Rotation paths and how fast each direction turns (deg/step):
Each turn is a multiple of 5 degrees from 10 to 175, or 0.
Each row of a path follows its step; steps can be skipped.
path 1
step 1: [-19.8 -15.3  -2.1  -0.6  10.6  20.2 -28.2  10.1   4.6  18.8   3.6  23.5
 -22.9   5.7  12.3  -4.6   7.2   4.3  15.5  10.2   0.9 -38.0   3.9 -16.4
 -17.9  32.5 -10.9  21.4  10.9  -8.2   4.0 -33.8  -6.1   0.5   7.4  -6.6
  20.2 -10.4   1.1  -5.7   4.9  -1.9  -5.2 -34.5 -19.5  10.0  14.4  13.8
 -12.0  -5.0 -26.9   4.0  28.1  12.9   6.7 -29.5 -26.8  37.0  -5.4   5.6
   6.6   2.5   7.7   6.2   9.6 -13.2]
step 3: [ -9.3 -23.6 -12.7  -9.3  15.7  -8.9  -4.0 -10.7   2.2  20.3 -10.8 -18.0
 -22.0   2.4 -18.5   3.4  10.4 -28.1  -4.4  -3.8 -13.4 -26.5 -16.4  -0.6
  18.7  -2.5  -5.4  10.8 -21.8 -19.5 -20.6 -15.0  -2.1 -18.0 -14.7  26.7
  -0.2  21.8  -3.2   5.6  -8.9   1.6  -8.2  -8.6 -18.0   6.9   1.2  27.8
   9.4   9.9 -44.4   2.9   6.1  28.7  -4.4 -26.2   8.2  -7.7  13.1  15.6
 -20.8  13.4 -12.3  22.7  34.5 -26.7]
step 10: [-11.6  -5.6 -16.9  11.2   9.7  10.2  19.1  31.0   3.0  22.4 -24.6 -16.8
 -12.5  24.9   6.8   6.4  -4.1  -8.0   8.3  16.0 -13.8 -13.1 -15.0 -26.3
   8.4  -2.2  -1.4  29.2  27.5 -26.9  -0.7  -0.4 -14.0   5.3  11.2  -0.7
 -15.8   8.2 -19.4 -19.8  -5.2   9.7 -36.1  -6.8   9.3  17.3 -19.0  18.5
  13.2 -25.2  10.5  15.4  -0.4  23.8  13.8 -17.6 -16.0   7.7  19.5  -5.1
   5.1  19.2   3.7   6.7  24.4 -25.0]
step 11: [ -5.8 -38.4  27.9   0.5   1.7   5.2   2.4 -14.3  11.0  19.4 -14.7 -38.1
 -14.0  13.5 -11.8  -3.3   7.3  17.1   5.9 -26.7 -10.4   7.7 -32.9 -20.0
   6.9   7.6   9.0  -1.0  -8.2  24.3  -4.3  11.3  -0.3  -9.0  -4.4  10.6
  -5.9  24.2 -34.1 -12.2   1.8 -30.8  -4.3 -25.9  -1.4  10.8 -17.8   5.9
  -7.4   2.7 -11.3  -7.0 -16.5  11.2  25.4   0.3   9.7   6.1  21.2 -19.0
   2.4  10.3   0.0   4.7  32.4  11.7]
step 13: [  4.3   4.5  18.6  20.5  -6.4   2.1   3.1 -15.4  22.6  -4.2   2.2  15.0
 -22.1   7.1  -4.3  -8.1  11.7  10.2  27.5   7.6 -12.6 -13.5 -23.7 -10.9
   2.7  11.8  25.0  26.9   9.6 -22.1  14.6  -3.0  20.7 -17.9  26.5  -9.7
  15.2   8.3  -5.6 -23.0 -22.8 -44.4  -6.0  -8.0  17.3  33.1 -20.5  22.1
 -37.3  -4.3  -5.7  -4.8  -4.1  -4.9  -6.5   2.7 -34.5   2.0   3.3  -1.8
  -8.8  -4.0  14.6   5.1   9.1  12.8]
step 20: [-16.1 -30.5  11.3   7.8  -4.8  -6.8  -8.2 -21.9 -12.0  -0.1  13.9  -6.1
 -25.9  16.6 -17.2  10.7  21.5  -5.0  28.9  -2.3 -14.4  -8.6  -6.7  -3.9
  23.2   3.7   9.5  45.0 -29.9   7.4   5.9 -19.6  -2.4  -1.8  13.3   9.4
  19.7   3.5   6.6 -14.2  23.5 -13.8   7.7 -11.2  22.5  -6.8  23.1  13.0
 -26.5   1.4 -34.9   8.9 -28.4   3.0 -17.1   6.6  -2.5   2.6   9.9   7.5
  10.0 -11.0 -16.1  19.2  18.0  -0.9]
step 23: [ -4.7 -13.6  -3.3   5.9  11.9  16.1 -13.4  11.3  -1.9  14.0 -22.1   7.7
  -6.7  11.1   7.3   7.6  19.7  -4.4  19.5  13.0 -11.1 -30.7 -16.8  17.6
  16.2   4.3   8.0   3.3  -4.1  46.4 -15.9   1.0 -23.8   6.6   1.4  11.0
  12.3  31.1 -11.3  -8.2   4.3 -30.6 -15.5   1.8   5.9  10.5  -6.9 -40.7
  19.6  -6.3  -6.1   3.6 -10.7   5.4   5.6 -14.5  11.2 -23.9  33.9  29.6
   6.3 -25.4  -4.2   0.5   4.8 -14.9]
step 24: [ -1.9 -16.7  32.8  -4.8  -8.1   9.1  13.2  22.2   3.0  32.5  -5.1  24.7
 -33.0   9.7 -24.9  -1.2 -14.3 -12.8   8.0  -3.3   0.5 -13.8 -13.2  -3.1
  16.5  34.5   0.6  26.2  17.4 -16.8  -3.6   0.4 -17.9 -37.5   1.5 -14.6
   6.4   5.2 -16.3  -7.8  -5.5 -31.7   6.6  -1.5  12.5 -10.8  16.2  -4.1
  21.8  21.1   0.5   8.5  -9.9   6.9   5.3  -6.0 -21.9  13.1  17.1  28.1
  19.6   6.9   9.8  17.4  -2.3 -10.2]
Directions:
[ -3.5  -3.9  -4.7   0.3   2.2  -9.4   3.9   0.5   4.6   6.9  -0.5  -0.4
   5.3  -2.7  -1.4  -0.8  -2.9   3.4  -3.2   4.1   3.2   2.4 -11.9  -0.2
   3.4  -2.3  -2.9   0.0   1.6  -2.3  -2.1  -2.4  -2.9  -1.3  -8.6   6.4
  -0.4   5.2 -10.1  -0.1  -0.6  -3.4  -4.8   1.9  -1.0  -7.5   0.2  -4.8
  10.9  -1.8   4.2  -0.9  -0.2   1.1   2.8  -0.6  -1.0  -3.1   3.5  -3.0
  -2.0  -1.3   6.4   6.3  -4.4  -2.2] : 55
[ 1.6  2.3  4.8  1.5  1.3  1.1  7.4 -4.6 -4.4 -2.9 -5.0  5.1  2.3 -4.8
  3.5 -2.2 -4.5  3.5 -1.4 -8.4 -3.7 -1.6 -5.8  6.6 -0.5 -0.3 -0.9 -2.6
 -5.7 -0.2 10.5 -0.5  4.2  1.5 -0.2 -0.1 -2.3  4.1 -3.1 -7.7  5.9  0.3
 -7.3  0.3 -0.6 -6.4  0.0 -1.8  2.3  0.6 -8.7  9.5 -2.7 -2.6 -5.3 -1.8
  2.3  2.8 -0.4  1.5 -2.0 -3.1  1.6 -9.1  4.4  0.0] : 160
[  3.2  -2.6   2.9   7.5   0.7   3.1   4.7  -4.9   0.6   4.6  -1.0   4.6
   2.8   4.8   1.5   3.3   0.0   6.7   2.7   5.1  -2.5  -1.3   4.8   1.7
   8.7   2.8   6.5  -6.8   4.8  -3.3  -1.4  -0.9   1.6  -2.3  -0.4  -3.9
   3.8   6.4   6.9   5.7   5.0  -4.6   3.7  -0.2   3.6  -1.8  -2.2  -1.3
  -0.1   1.1  -1.0   0.3   4.9  -8.9  -3.7   1.6   0.9 -11.4  -2.6  -3.1
  -4.2  -6.4  -0.2  -0.9  -6.3  -4.7] : 45
[  2.3  -1.7   2.3   4.1   4.2  -6.5  -0.3  -3.5  -2.0   3.0  -7.8  -2.0
   5.7  -1.1  -1.0   0.6   0.5   0.0   5.8   5.4   3.2   0.4  -2.8  -0.5
   0.0  -6.4   0.2  -0.2   0.0  -2.7  -1.8  -1.6  -4.7   6.4  -3.3  -4.7
  -0.5  -3.3   9.8   1.4   1.4   0.7   3.1   4.1   1.8   5.2   0.2  -1.9
  -0.1 -11.0   5.3   6.2 -13.5   1.4  -4.2  -4.5  -5.2   3.8  -1.3   4.1
  -3.4  -4.6  -2.9   0.9   5.7   3.6] : 140
[  0.5  -6.3   8.5  -5.6  -0.7  -3.5   2.1  -3.6   3.6   5.1   2.2  -0.6
   4.5  -4.2   4.2   1.8  -1.7   1.6   0.9  -2.1  -0.2  -5.2  -6.6  -2.8
  -0.7   2.9  -5.8  -0.3  -4.2  -4.3   0.0   3.1   3.8 -10.9  -4.1   0.4
   2.5  -1.4   3.1   5.6   3.1  -5.4   3.5   4.9   7.4   5.9   4.3  -2.4
  -3.2   8.4  -5.3  -5.7  -1.0  -0.4   2.8  -2.5  -2.8   5.2  -4.6  -2.3
  -2.3   8.2  -3.7  -1.2   1.3   5.6] : 170
[ 1.7 -3.2  0.0  2.0  0.0  0.1  4.5  7.9  3.4 -2.0 -1.8  0.1 -1.3  1.8
 -0.6  8.4  8.4 -2.0  4.2 -1.1  7.5 -1.8 -8.1  3.9 -1.2 -2.1  2.9  1.5
 -2.0  1.0 -1.3  0.6  4.4  3.2 -0.6  5.0 -5.6  7.9 -4.7  8.7 -1.5  6.3
  6.9 -3.4 -0.3 -2.4 -2.7  6.2 -7.0 -1.9 -3.2  7.0 -1.2 -5.5 -5.9  1.6
  1.1  1.6 -5.7 -6.2  1.1  7.0  2.2  3.5  0.9  1.9] : 45
[  4.4   1.9  -0.4  -5.3   2.4   2.1  -6.6   5.2  -1.6  -1.7  -4.1   4.5
  -1.0   2.5   0.4   2.2   1.3   1.3   1.5  -0.2   4.3   5.4  -7.8   6.7
   5.2   5.6  -2.5  -2.6  -1.6  10.9  -6.5  -3.3   6.9  -7.6  -0.7  -6.6
   4.4  -2.2  -3.2  -3.0   0.5  -2.4   1.0  -0.2  -5.6   0.6  -2.0   5.6
   1.8   0.2   3.3  -1.5   1.2  -3.3   2.4  -3.3 -11.3   1.6  -5.1   6.7
  -6.5  -4.5   2.3  -2.5  -0.5   0.6] : 65
